In the rows, zero is written as 128.
Each path below is one point turned by a fixed rotation once a step. After each direction that follows a path, write how fast that rotation turns it, in deg/step (0 if it stays still).
Each turn is a multiple of 5 degrees from 10 to 175, or 0.
Each row of a path follows its step; steps can be skipped.
Path 1:
step 0: [120 128 132 131 130 121 140 129 123 132 130 119 137 129 133 120 106 129
 128 130 130 116 122 126 132 132 121 118 134 132 111 121 138 125 148 136
 122 120 105 134 140 136 126 128 135]
step 1: [121 136 137 120 103 127 135 124 124 132 134 133 132 122 126 135 128 136
 130 151 128 127 118 121 137 133 124 139 132 125 151 134 132 127 121 129
 138 125 120 130 145 133 126 130 137]
step 2: [129 121 143 124 136 117 120 131 128 130 131 141 124 113 120 137 127 135
 136 142 125 101 127 129 128 118 133 132 118 115 128 122 120 134 129 131
 123 138 120 112 124 131 125 134 114]
step 3: [119 146 129 120 129 129 139 122 135 127 114 138 129 139 123 119 134 123
 130 119 117 122 119 126 126 121 136 118 124 121 129 128 129 124 116 131
 101 123 136 107 136 122 129 136 131]
step 4: [120 132 128 131 127 136 122 125 127 118 131 123 115 123 115 125 145 134
 128 119 136 123 119 136 121 122 114 126 140 115 131 124 152 117 125 127
 126 133 143 133 121 124 114 114 123]
step 5: [126 144 136 132 133 128 142 135 121 129 141 122 119 125 130 129 119 134
 115 120 141 129 139 143 115 130 126 132 130 120 125 123 121 128 143 110
 122 129 144 132 127 133 144 137 125]
step 6: [136 120 132 133 124 125 138 120 114 128 124 126 130 123 121 124 148 114
 119 122 136 138 138 123 117 137 134 145 113 138 134 128 134 141 125 125
 124 128 131 141 138 124 120 141 129]
step 7: [122 119 131 133 130 121 122 128 134 137 116 115 130 138 135 136 136 139
 143 112 143 128 124 132 146 126 140 133 108 132 127 122 128 128 141 135
 134 131 129 139 122 130 131 132 117]
step 8: [135 119 112 132 125 115 139 124 141 134 139 120 130 130 127 140 132 121
 138 123 127 138 118 122 131 130 137 135 131 125 129 130 109 109 113 122
 125 124 130 131 125 118 145 121 140]
step 9: [136 117 122 127 130 130 119 133 129 113 138 109 121 124 129 136 129 116
 128 140 118 144 113 121 128 120 136 121 138 136 122 127 134 144 139 122
 124 133 120 120 115 119 125 122 117]
Speeds:
[126 125 124 123 125 128 127 124 131 129 127 128 128 125 131 126 125 131
 127 132 125 127 125 127 129 124 127 133 130 126 128 128 125 128 130 127
 123 129 127 128 127 126 125 130 127]
45
[131 125 125 128 127 129 134 131 130 131 134 125 126 129 127 130 128 131
 128 128 127 129 129 129 128 129 125 129 134 125 133 128 129 127 128 128
 131 132 128 125 130 131 129 128 126]
100
Path 2:
step 0: [123 126 126 134 137 125 122 138 110 127 115 122 115 133 131 137 136 114
 119 127 129 120 130 135 130 113 133 131 137 136 134 116 108 131 152 125
 138 126 130 127 138 130 137 136 113]
step 1: [112 118 143 128 132 147 131 128 140 129 134 113 131 132 129 125 113 109
 133 135 108 133 120 136 139 132 132 135 131 123 131 127 111 114 126 121
 138 128 125 123 124 118 123 122 133]
step 2: [124 117 115 129 101 122 128 130 109 135 120 128 131 129 126 125 132 112
 131 138 133 133 126 127 132 133 147 133 136 126 136 124 128 122 140 129
 138 136 131 142 111 144 122 126 124]
step 3: [136 121 135 127 129 129 137 118 138 127 146 126 142 130 128 155 141 116
 140 139 132 119 128 134 121 113 123 139 138 132 130 120 114 120 132 132
 135 133 112 130 134 129 123 126 130]
step 5: [115 122 129 124 126 145 121 121 140 121 119 120 132 119 138 134 121 117
 139 136 123 113 138 126 119 113 128 124 145 128 136 125 146 118 135 119
 142 134 132 127 121 137 141 131 123]
step 6: [122 110 129 125 123 128 147 136 129 132 125 130 137 142 140 123 126 124
 128 138 127 127 137 140 120 138 127 131 116 120 132 126 118 133 126 123
 141 139 125 151 144 141 131 137 139]
step 7: [116 117 115 127 123 128 122 139 132 106 135 131 135 123 123 144 126 121
 135 127 139 131 130 119 129 123 116 151 138 121 140 116 124 139 121 128
 130 136 142 122 123 136 126 121 134]
step 8: [131 142 129 134 125 141 119 134 138 123 135 131 129 117 145 133 124 127
 119 131 123 123 123 137 136 137 126 138 138 146 130 133 128 128 139 131
 136 145 125 144 147 143 122 142 132]
step 9: [112 130 124 130 130 151 124 130 120 134 128 149 144 136 130 130 124 124
 142 114 125 125 129 118 124 131 126 130 126 119 130 102 125 114 127 124
 128 134 138 128 134 126 135 141 127]
step 10: [113 115 131 154 127 131 141 146 125 124 127 136 123 127 131 137 126 119
 125 134 124 126 132 115 127 134 129 134 143 133 128 146 126 139 133 136
 140 130 124 134 135 126 145 135 117]
Speeds:
[129 126 127 130 126 127 126 127 130 130 129 133 125 133 135 124 129 131
 126 131 127 128 129 129 131 128 130 130 128 126 129 132 127 130 132 131
 128 129 128 128 131 129 128 124 124]
175
[130 125 125 129 126 130 127 129 125 132 126 132 133 130 124 127 131 127
 131 130 128 126 129 129 127 123 130 123 127 130 128 127 130 130 125 127
 129 126 128 129 136 128 124 128 128]
110
[131 123 126 131 133 125 131 128 126 127 129 130 130 125 132 129 130 128
 129 126 130 132 129 129 124 126 128 130 129 129 132 128 121 129 126 126
 127 125 128 129 130 123 131 127 127]
110
[123 127 128 128 129 131 129 126 125 129 130 131 127 128 129 126 129 127
 126 129 128 129 126 120 129 126 123 128 126 132 128 131 127 131 127 125
 131 126 129 130 123 127 124 126 132]
130
[129 132 126 131 130 128 129 126 126 130 133 133 130 129 129 129 131 128
 130 128 127 127 128 127 124 134 127 126 134 131 126 126 132 125 131 131
 128 128 126 126 127 126 128 127 129]
65
Path 3:
step 0: [135 141 122 141 126 125 129 132 115 114 132 127 124 114 123 137 132 125
 125 119 118 123 134 111 120 127 125 136 130 124 115 119 131 125 136 127
 122 131 132 133 143 124 131 125 126]
step 1: [122 134 127 106 125 128 134 136 140 127 123 127 118 139 123 129 146 139
 121 134 126 132 136 129 133 130 127 125 131 144 130 126 138 121 138 122
 129 137 125 122 131 122 123 131 128]
step 2: [137 129 122 141 118 130 131 145 120 118 119 129 122 114 128 120 132 129
 140 119 127 124 133 127 128 124 136 121 122 136 122 130 116 131 130 135
 137 136 128 135 127 123 135 117 141]
step 3: [113 126 128 129 120 123 127 130 127 138 122 126 127 128 130 121 145 137
 117 141 138 131 133 120 120 127 118 139 129 134 141 136 128 129 129 146
 127 131 115 125 134 131 122 132 121]
step 4: [136 128 123 127 126 118 130 133 119 122 131 135 118 126 140 122 133 126
 134 115 114 124 129 141 129 118 143 137 120 123 130 113 121 146 130 132
 120 129 121 129 131 125 126 129 125]
step 5: [131 125 115 127 126 122 131 131 127 133 128 134 136 119 132 137 142 137
 122 125 128 129 135 107 119 129 107 133 127 132 136 117 145 126 132 124
 127 124 134 129 120 129 123 127 126]
step 6: [134 136 130 120 124 131 139 139 120 117 127 132 122 136 129 135 134 134
 136 120 117 129 135 128 124 125 139 131 142 131 119 132 123 129 146 123
 125 131 127 125 148 128 137 133 120]
step 7: [125 132 120 118 110 122 131 135 130 129 118 123 124 114 134 131 143 140
 123 129 136 122 132 125 133 133 124 117 121 138 133 126 120 118 122 120
 127 133 134 123 121 125 122 123 142]
step 8: [127 136 115 144 123 129 133 138 128 123 113 135 130 137 137 118 129 130
 129 131 131 135 132 124 128 120 133 134 133 129 122 132 122 138 131 148
 137 134 123 130 144 132 139 133 131]
step 10: [130 130 110 126 135 115 136 136 133 118 137 135 137 128 134 123 135 127
 133 123 112 139 124 121 132 120 124 133 123 135 125 113 137 139 130 131
 135 133 124 129 136 118 133 125 126]
Speeds:
[134 128 127 131 126 125 126 126 128 121 131 131 130 129 128 128 126 128
 133 128 124 128 128 129 132 127 132 128 130 129 129 130 129 129 126 131
 130 127 126 130 135 127 131 127 128]
175
[126 128 130 122 124 126 127 126 130 129 131 127 123 124 128 125 129 128
 127 130 127 127 125 132 128 130 132 128 129 128 126 127 130 129 128 123
 126 129 123 124 131 129 128 130 126]
130
[128 125 127 127 131 126 127 126 130 127 128 135 128 128 130 127 129 123
 123 128 128 127 128 127 128 132 127 130 128 123 127 123 128 131 126 133
 124 125 129 129 129 128 127 125 124]
70
[132 128 126 129 125 129 134 130 131 125 128 125 125 130 125 125 128 129
 125 134 131 126 126 129 130 130 128 130 132 128 129 128 125 127 130 130
 126 127 129 128 125 130 131 123 131]
65
[130 129 129 127 128 129 128 131 130 124 126 133 125 127 127 132 129 129
 126 126 126 130 129 131 128 129 124 122 129 128 123 130 130 122 130 125
 126 126 131 128 131 130 127 127 129]
65
Path 4:
step 0: [125 132 142 119 130 124 131 118 123 128 126 131 131 128 126 125 110 125
 144 117 142 124 126 138 121 139 122 116 112 119 131 121 127 121 139 124
 128 142 128 130 113 130 118 132 130]
step 1: [140 135 146 136 130 135 118 118 129 134 121 136 117 125 120 131 114 130
 133 126 105 119 130 124 130 131 115 123 133 135 132 129 121 133 135 138
 127 133 130 124 132 128 119 143 138]
step 2: [118 115 125 113 126 135 118 119 134 122 144 145 126 130 128 142 136 122
 131 118 115 123 131 125 121 133 120 118 140 127 117 119 126 128 141 125
 125 138 128 126 117 123 124 125 129]
step 4: [122 126 139 130 119 123 117 126 141 128 128 124 124 122 115 140 122 134
 120 108 116 131 121 120 122 136 130 128 119 133 122 137 135 128 129 144
 121 133 134 137 126 133 122 146 137]
step 5: [120 113 128 121 125 132 123 133 128 128 136 123 134 136 142 136 132 121
 138 121 112 122 133 124 137 137 119 113 137 134 132 135 134 130 115 132
 116 127 129 124 109 116 130 132 137]
step 6: [118 125 136 119 119 124 144 133 132 137 123 126 131 130 123 126 130 115
 140 130 115 129 119 123 127 140 142 128 125 136 114 133 109 121 130 128
 125 127 149 132 122 123 133 132 120]
step 7: [125 129 139 132 112 135 124 124 132 122 128 122 137 125 127 118 123 133
 138 116 135 124 121 150 119 134 128 125 113 135 116 133 135 129 127 143
 128 129 133 134 110 125 127 136 139]
step 8: [128 130 145 125 143 131 129 120 117 130 123 124 121 140 134 131 128 125
 135 128 110 118 135 129 138 135 122 113 118 147 129 133 125 129 125 131
 140 130 125 139 120 121 129 135 136]
step 9: [123 122 132 124 118 135 127 119 128 130 134 131 114 131 122 116 127 117
 138 121 124 124 134 133 125 134 139 115 135 127 111 122 109 117 141 130
 130 134 127 120 128 108 124 133 123]
step 10: [139 132 136 123 125 136 140 120 130 120 138 139 121 122 135 128 127 126
 142 120 126 113 118 138 115 125 111 129 110 131 122 136 126 121 132 129
 130 127 137 125 122 131 111 125 132]
Speeds:
[129 130 127 125 126 126 125 129 132 126 127 127 126 128 123 129 128 126
 125 125 129 127 130 128 130 129 130 126 130 124 121 130 130 127 130 125
 130 132 126 132 126 130 132 129 124]
155
[131 130 128 131 124 126 131 127 126 128 131 125 129 122 127 128 123 126
 125 125 132 129 126 130 126 133 125 132 127 128 129 130 127 126 128 125
 131 126 131 128 127 129 126 130 127]
110
[129 130 130 127 129 128 127 127 126 129 128 124 128 129 129 129 128 132
 125 123 130 132 133 128 130 127 132 127 121 126 130 125 128 130 130 129
 128 125 127 131 125 132 127 129 131]
95
[131 127 133 127 130 129 125 126 126 125 131 130 124 131 126 129 124 126
 128 128 130 128 131 130 123 124 127 129 129 129 130 129 126 132 131 127
 129 129 128 127 129 128 124 125 123]
40
Path 5:
step 0: [144 109 124 126 126 139 131 117 126 134 145 128 117 132 130 124 120 129
 123 134 128 136 133 117 115 141 127 120 126 127 122 135 136 120 124 125
 131 123 122 127 122 118 124 142 127]
step 1: [136 121 120 119 132 124 122 128 130 116 135 124 123 121 134 126 122 119
 124 140 125 135 133 118 103 125 137 134 139 126 123 145 136 128 124 128
 133 133 140 125 126 135 124 136 130]
step 2: [143 118 130 121 119 125 125 132 128 128 128 120 116 122 144 135 129 112
 111 130 125 132 128 127 120 136 139 122 133 133 125 137 116 130 138 121
 129 123 129 118 138 129 118 127 137]
step 3: [131 121 124 127 122 122 129 119 111 126 130 117 135 105 131 135 131 125
 123 130 131 137 145 115 119 140 139 130 128 130 127 125 114 134 128 125
 116 121 131 124 130 128 129 127 130]
step 4: [136 125 116 118 113 118 129 122 109 120 126 126 120 129 119 121 126 116
 120 118 135 132 135 128 120 137 132 130 122 119 128 131 129 133 138 120
 125 124 129 126 123 115 145 129 135]
step 5: [144 118 126 121 130 134 130 117 108 121 120 127 122 131 124 133 129 125
 127 125 132 139 141 144 113 125 132 126 121 135 132 137 133 137 132 134
 121 128 122 140 124 132 128 136 131]
step 6: [148 111 108 119 132 119 130 120 130 125 129 135 120 140 122 123 126 118
 127 129 120 134 132 130 122 137 138 127 127 125 131 122 127 136 127 134
 115 122 125 130 125 134 115 131 120]
step 7: [140 111 125 132 133 138 131 123 132 112 135 127 129 129 119 136 130 119
 127 127 136 124 135 131 112 135 134 127 125 120 136 129 131 134 129 123
 123 126 143 109 123 131 111 123 129]
step 9: [131 112 127 128 131 127 146 126 129 125 125 111 125 115 126 123 127 119
 117 131 130 130 133 121 110 138 127 130 134 134 122 134 139 122 131 116
 128 115 131 134 116 133 131 133 122]
step 10: [135 121 111 120 123 124 135 137 128 121 128 128 131 124 130 137 125 109
 113 133 130 137 125 116 120 126 131 119 116 140 117 138 134 140 133 119
 127 131 131 131 126 128 131 137 132]
Speeds:
[127 126 128 128 126 128 131 125 128 126 127 132 128 125 130 131 130 121
 123 130 125 126 126 129 130 127 126 129 129 127 125 124 128 131 127 133
 129 133 127 127 132 131 125 126 125]
85
[130 127 125 127 131 123 129 127 128 127 129 129 131 127 128 124 128 126
 132 132 126 126 128 122 126 130 125 131 128 124 125 122 131 127 126 128
 128 125 130 128 124 129 131 125 127]
125
[127 127 128 129 126 124 133 129 127 131 128 126 132 126 132 131 127 128
 128 124 124 130 126 129 127 130 126 129 129 128 128 129 124 127 131 123
 131 129 135 129 129 131 130 129 128]
55
Path 6:
step 0: [128 138 121 128 124 113 120 128 123 124 136 125 135 133 140 117 129 128
 131 140 127 119 121 130 120 127 126 134 152 128 123 114 115 125 140 139
 133 138 135 133 132 130 126 121 132]
step 1: [131 123 127 120 133 138 124 120 122 138 122 128 136 129 120 132 129 118
 132 131 135 121 133 137 146 144 127 127 127 130 118 111 137 122 142 128
 124 129 127 127 143 132 138 126 142]
step 2: [134 135 123 129 124 117 133 126 134 132 126 145 124 134 127 127 144 129
 125 129 123 135 141 122 146 126 139 131 123 130 127 125 146 122 134 136
 116 128 123 130 112 121 114 133 128]
step 3: [122 138 132 124 137 107 128 140 142 125 125 124 133 117 127 130 123 145
 119 135 129 128 138 126 129 138 121 131 147 120 133 119 126 137 128 122
 131 136 127 123 118 135 123 124 130]
step 4: [126 119 133 124 119 125 130 129 126 148 127 119 119 122 122 140 122 136
 118 110 129 122 131 127 134 139 126 115 127 125 133 129 131 131 134 131
 132 129 135 147 138 131 139 123 141]
step 5: [125 136 117 134 110 116 130 116 123 119 123 123 115 132 136 123 127 116
 118 130 120 144 128 114 127 127 123 125 126 126 127 125 130 128 131 146
 115 124 131 135 126 124 129 117 129]
step 7: [134 117 131 127 115 132 117 123 128 139 136 144 121 131 116 128 132 140
 134 127 135 132 136 137 122 143 144 114 131 128 134 130 129 130 128 131
 119 118 130 136 130 131 122 144 134]
step 8: [127 128 123 133 127 115 126 136 114 116 134 127 134 130 130 125 130 125
 116 133 130 129 130 126 120 129 125 138 136 104 141 133 138 130 127 138
 109 123 120 124 135 130 116 131 133]
step 9: [133 127 128 128 133 112 129 122 120 150 118 116 140 123 122 142 130 117
 134 118 125 120 124 129 118 130 124 137 138 121 136 125 119 119 138 114
 128 130 129 125 127 121 133 131 128]
step 10: [143 127 125 128 108 132 125 111 130 136 123 124 127 129 131 121 126 134
 136 117 126 140 125 122 139 144 140 130 136 127 117 136 133 138 137 121
 124 115 123 126 127 129 129 121 121]
Speeds:
[128 130 128 127 129 128 125 127 130 126 128 133 126 128 133 130 126 130
 126 127 127 131 127 125 125 125 129 133 128 123 124 128 125 126 127 128
 126 133 122 129 128 128 129 128 133]
130
[126 125 131 127 126 130 126 125 129 128 132 127 127 126 126 128 127 125
 129 122 131 131 129 132 128 133 128 127 126 127 125 130 132 127 130 128
 129 134 125 131 127 130 127 128 124]
125
[130 131 129 130 128 133 132 123 128 128 126 128 129 129 127 130 126 125
 127 126 126 128 126 128 126 127 124 131 132 133 128 129 126 127 135 131
 127 125 127 130 128 129 129 124 129]
80
